One turning vector, and how many ticks it has turned:
The counts run from 0 to 212.
[-12.8   2.2   7.4 -13.0 -24.4  -1.0  26.6 -19.8   8.2   3.2  -1.0  25.8
  -7.7   0.1  -1.6  16.0  18.2 -28.1   4.2 -18.7   0.9  17.0  20.5  -9.4
  -2.9   2.4  -1.6  -7.6   7.3   9.8  11.8 -21.8  13.3  10.5   4.2  52.1
  34.6 -13.4]  104
[-23.4  -3.4   3.9 -19.1 -37.7   4.2  19.4  -3.7   6.9  14.8  17.2  26.6
  -2.1  20.3 -10.3   5.1  23.2 -26.8  -6.4 -13.9 -11.7   2.9  -4.7   4.1
  -7.0   7.0   0.7  -0.5  -4.0 -12.1  18.0 -12.1  35.8  -2.0  -2.4  40.0
  35.5  -7.3]  163
[-14.1   1.1   6.9 -11.6 -23.7  -2.0  23.3 -22.8   5.2   6.8   2.0  28.0
  -7.3  -1.8  -2.6  17.1  19.9 -29.1   7.6 -17.1  -0.2  18.4  25.5 -13.4
   0.3   0.2  -2.2 -11.3   6.4  10.5  10.2 -18.3  10.5   9.5   5.5  50.1
  35.2 -16.1]  103
[-16.6  -0.5  -3.3 -10.9 -41.1   4.0  14.1  -1.6  -9.4  16.0  22.4  27.0
 -12.9  23.6  -5.9  10.0  23.8 -30.8 -14.4 -10.6 -14.7  -0.2   4.7  -2.3
  -3.3  10.9   3.5   4.1  -9.3  -4.1  18.4  -1.6  25.0 -11.0  -7.1  34.6
  37.2  -6.1]  166
[-20.2  -9.6  -9.3  10.6 -31.9  -0.1   7.3  -9.7   3.2  13.6  23.3  29.4
 -14.1   6.1  -5.7  15.3  19.5 -19.5  -4.6  -4.1   6.9  -2.2   2.3  13.1
 -18.0   5.5   5.4  24.6  -2.4   8.5  14.5  -8.7  15.1  -1.1  -4.8  40.1
  48.4  -7.1]  128
[-21.3  -6.2   9.2  -6.6 -33.6   1.9  -4.5 -13.1  -5.9  12.7  10.2  31.3
   2.2  -2.5 -11.3  21.4   6.9 -36.3  15.0  -9.3   2.9  13.2  10.9 -10.3
  -0.3 -12.6   7.3 -17.8 -13.0   7.8 -11.6  -8.2   7.1   9.3  -7.9  42.3
  47.0  -5.5]  192
[-16.7   7.1   9.6 -10.8 -28.8   8.7  16.2 -14.4  -0.4  12.3  16.0  31.8
  -2.2  18.3  -2.3  12.3  18.0 -25.9   9.6 -10.7   1.9   2.3  -8.4  -9.7
  -0.1   5.7   5.2  10.4 -19.2  -8.2   6.2 -16.6  32.6  16.2 -10.1  39.2
  45.6  -3.5]  53
[-12.9  -7.7  -5.7   0.1 -32.8  11.0  -5.6  -5.7  -8.6  12.7  12.5  27.2
   2.6   0.5 -11.8  19.0   4.6 -34.0  14.7 -16.8   9.4   9.1  -1.0  -1.9
 -14.6 -14.3  10.4  -5.7 -19.9   9.5 -11.5 -16.1  18.4  13.1 -12.4  35.4
  46.1 -12.1]  42
[-10.7 -10.6 -17.0  11.4 -39.8   9.4  -8.3  -7.3  -1.9  14.3  16.8  21.9
  -1.5   1.8  -8.6  19.3   4.1 -28.8   5.1 -15.6  13.3   6.7   3.5  11.4
 -23.0 -19.2   8.1   5.9  -7.2  12.1   2.2 -18.0  17.6   4.5  -7.8  35.6
  44.4 -16.5]  134
[-21.4  -4.9   4.9 -23.1 -31.2   1.4  27.3  -5.7  14.4  11.6   7.1  17.9
  -5.7   7.3  -6.8  12.6  24.4 -30.6  -5.4 -23.5  -2.7   9.6   6.1   7.5
 -13.2   5.1  -2.6  -1.2   6.2   8.3  15.6 -12.7  26.5   2.8   3.4  46.8
  31.2 -11.1]  13
[ -6.8   1.2   1.1  -4.1 -38.2  14.3  14.4 -16.6   0.7  22.4  24.1  33.6
 -10.4   7.9  -3.2  16.0  14.1 -23.4  13.0 -16.3   3.0   6.9  -4.4  -7.9
  -3.4   1.4   7.8  18.6 -17.5  -1.9  23.9  -6.0  24.1  11.3  -6.3  30.8
  42.8  -7.3]  147
[-19.7  -1.0 -13.1  -8.0 -27.1  -9.1  15.2 -19.7  -8.3   6.2  15.1  33.4
  -0.9  14.0   5.4   6.0  16.7 -27.5  -5.4 -10.4 -18.1  10.0  17.5  -6.1
  -2.1   6.7  -5.6 -20.2  -2.2  -5.8   1.2 -15.5  32.7   2.9 -11.1  37.3
  37.4 -14.8]  65
[-15.1  -8.5  -4.9   8.2 -45.6  -5.6 -12.2  -4.5  -7.3   5.2  12.1  25.1
  -0.2  13.4 -11.5  13.1   6.7 -32.3  -9.2  -4.9  -3.3   8.1  17.0   2.9
  -7.2 -24.7   2.0 -12.9  -1.7  -5.7  -1.3 -18.4  18.2 -11.6 -12.9  39.9
  43.1 -13.0]  79
[ -8.9 -10.3  13.5  -1.4 -39.2   1.1   2.8   1.4  -8.5   5.7  19.4  34.4
 -10.4   3.0 -13.4  23.1  10.6 -35.8  -3.6  -6.8  -4.7   3.7   2.8  -8.4
  -4.5   1.8   2.0  10.6 -14.7   4.5   8.6  -4.3   2.3  -7.0 -15.9  38.1
  51.1   1.8]  185
[-19.6  -4.2   2.3  -4.1 -32.6 -11.9  14.5  -7.7   5.6  -0.8  11.9  28.8
   1.2  21.0  -0.8   3.2  16.2 -23.8 -12.1  -9.0 -11.8   3.0   3.6   1.6
  -9.7   2.5 -10.3  -4.1   5.1 -13.6   7.1 -24.3  36.5  -2.2 -11.2  42.7
  39.2  -8.2]  69
[ -2.2  12.0  -2.7 -11.1 -32.0   9.9  13.9 -13.2 -15.5  12.3  16.3  29.7
  -8.7  26.1   6.3  17.6  16.6 -34.4  -1.1 -14.9  -3.9   1.8   3.1 -13.2
   3.3   7.7   4.8   6.8 -20.1   0.5   5.7 -16.1  27.6  10.1 -18.0  33.4
  41.9  -9.3]  56
[-15.2  -3.8  -6.5 -21.0 -32.5   3.0  23.5  -9.2   6.3   9.9  13.3  27.9
  -0.1  10.3  -1.3   3.6  18.3 -29.9  -3.4 -26.9 -16.2  12.0   5.8  -2.2
 -10.6   7.9  -6.4 -13.2   1.7  -3.2  17.0 -17.0  36.9   4.3  -4.1  37.3
  30.5 -14.9]  160
[-15.2  -6.2  -1.8  -6.8 -30.1 -10.7  17.8  -9.5   3.7  -2.7  10.6  29.9
  -0.5  19.0  -0.2   5.8  16.7 -26.8 -11.2 -15.0 -15.2   7.3   6.0   2.8
  -9.9   5.5 -11.1  -8.7   4.7 -11.7   5.4 -25.8  35.7  -0.3 -10.9  41.2
  38.3 -11.0]  68
[-31.6  -7.4 -20.9   1.8 -26.3  -4.6   8.5 -20.8  -2.9  17.3  12.4  23.8
  -8.1   4.9  -4.8  14.0  22.1 -23.3  -4.3  -5.9  -0.8   8.7  25.4  14.2
 -11.9   3.5   7.3 -11.1   6.8  16.5  -0.2  -8.8  18.6   3.6   2.3  46.7
  36.2 -20.1]  119
[-14.3 -14.9   1.2   5.8 -35.4 -14.7   4.1 -13.1   1.6   1.7  16.3  41.3
  -5.8 -11.0  -7.2  14.1   5.7 -27.1  -1.0  -7.1  -8.7  15.5  19.9 -11.5
  -5.8  -8.0 -10.8 -13.7   2.1  -1.8   9.0 -14.9  10.3  -7.5  -8.0  38.4
  45.9 -11.7]  84
[ -1.1  -6.5  10.0  -1.6 -40.4   6.7  -3.1   1.1 -10.6   4.3  10.8  23.9
  -3.9   7.0 -12.8  26.5   3.9 -43.8   0.2 -16.0   2.4   8.3   4.7  -7.1
  -9.8 -11.2   4.1  -2.0 -12.6   9.5  -2.4 -14.7   2.3  -3.6 -16.1  39.1
  47.6  -3.1]  188
[-14.9  -3.0  -7.0  -9.1 -28.1 -11.7  17.3 -11.7   1.1  -0.8  12.2  31.9
  -0.8  15.7   2.0   6.5  15.5 -27.1 -10.0 -14.5 -15.3   6.8  10.3  -3.0
  -8.0   9.1 -12.7 -14.3   3.8  -7.5   5.8 -25.0  35.6   1.3 -11.2  40.2
  38.6 -13.4]  67
[-18.7 -20.1   0.3  -7.4 -36.8  -9.9   8.8   1.4   7.0  -1.3  15.7  34.5
  -0.6  -5.6 -12.1   9.9  10.2 -31.5  -6.8 -16.2 -15.6  12.3   7.4  -2.6
 -16.4   6.1 -11.1 -16.0   2.5   1.2   3.9 -13.3  15.4  -8.9 -10.7  41.0
  43.7  -8.0]  178
[-18.6   5.1  24.3 -12.1 -25.8  -1.3  19.8 -16.8   3.6   8.0   6.7  26.7
  -3.9  15.3  -4.0  20.5  20.8 -30.6   6.8  -8.1   4.2   5.0   0.8  -6.5
   4.6   3.4   3.2   8.9 -10.1   2.6   2.2 -12.4  17.7  15.8  -6.3  48.1
  45.3   0.3]  201
[ -6.9  10.0   1.8  -8.9 -29.3   9.2  15.4 -14.2 -13.6  12.9  19.4  32.1
  -8.2  24.2   2.3  15.9  18.8 -32.2   3.6 -10.3  -2.4   2.8  -0.2 -12.2
   3.4   8.9   5.7  10.7 -22.3  -1.7   6.1 -12.0  27.9  11.2 -14.6  34.3
  44.5  -5.6]  55
[ -1.6 -10.6 -20.4  14.4 -38.4   8.4  -2.1  -5.2  -4.1  11.7  17.5  24.1
 -11.2   4.0  -2.6  23.2   8.1 -31.4  -2.5 -16.4   9.8   6.0   6.2   8.8
 -23.0  -7.1   5.6  14.1  -4.1  13.9   6.8 -15.2  14.0  -2.1 -10.7  36.1
  47.5 -15.6]  132
[ -1.8   9.4   4.5  -7.9 -29.3   5.3  14.7 -11.5 -14.0   7.7   3.1  15.6
  -8.0  25.4   4.8  25.8  15.8 -40.9  -5.3 -15.6   4.9   4.7  10.9  -4.9
   0.1  -2.1   5.6   0.9  -9.4  14.5  -5.3 -21.1  16.5   8.6 -13.2  46.3
  39.4  -9.6]  206
[-19.5  -5.5  -7.0  -3.4 -29.7   6.7  -0.4 -15.1  -7.5  16.6  17.1  36.5
   2.3  -5.7  -9.4  17.3   8.2 -31.0  20.5 -13.4   5.7  10.5   2.0  -7.9
  -7.9  -8.9   8.4 -11.6 -21.2   6.7  -9.0 -13.3  21.8  17.9  -8.2  34.0
  46.4 -13.4]  44
[ -5.1 -10.0 -20.7  12.3 -38.9   9.5  -4.4  -7.2  -3.8  12.4  17.0  22.8
  -4.8   4.2  -5.7  21.0   4.7 -30.2   1.6 -17.7  11.9   6.9   4.5  10.5
 -24.2 -15.0   6.0  10.5  -6.5  12.3   2.6 -19.0  16.2   0.3 -10.9  36.6
  45.8 -14.0]  133
[-27.3   2.4 -10.1  -5.1 -22.3 -12.6  13.4 -25.6  -6.9  11.9   9.0  24.5
  -5.9  12.1   5.0  15.6  20.6 -29.0  -2.0  -4.7  -3.2   7.5  23.6   1.5
   3.0   2.2  -0.4 -16.0  -2.7  11.9 -11.7 -12.2  25.0  11.2  -4.1  46.6
  38.7 -16.6]  212
[-19.7  -5.8  -8.1  -4.7 -25.8   4.2   4.8 -16.4  -6.3  14.0  18.1  40.6
   1.8  -7.3  -6.2  15.9   6.7 -30.2  20.9 -13.9   1.1  13.0   5.6  -9.9
  -6.6  -1.1   2.3 -12.5 -18.1   6.4  -6.7 -10.7  20.9  18.4  -8.8  32.5
  46.2 -12.3]  45
[ -1.4  11.9   8.2  -8.3 -26.8   5.0  16.8 -14.6 -13.1   6.7   4.8  19.8
 -11.4  24.8   7.5  25.8  17.7 -40.3  -6.0 -12.5   3.9   2.5  12.0  -7.2
   1.5   1.5   5.5   5.7 -12.3  12.7  -2.2 -15.3  14.6   8.8 -13.0  44.4
  41.9  -5.5]  205
[ -8.7  -3.8  -9.7  -9.1 -44.1   6.2   8.8   4.4 -14.0  10.9  18.1  21.4
 -12.2  24.4  -5.6  14.2  18.0 -39.0 -18.7 -15.7 -13.9   2.8   7.9  -0.6
  -7.6   5.0   3.9  -2.3  -7.5   0.9  11.6  -9.6  21.9 -13.5 -14.0  33.9
  35.5 -10.8]  168
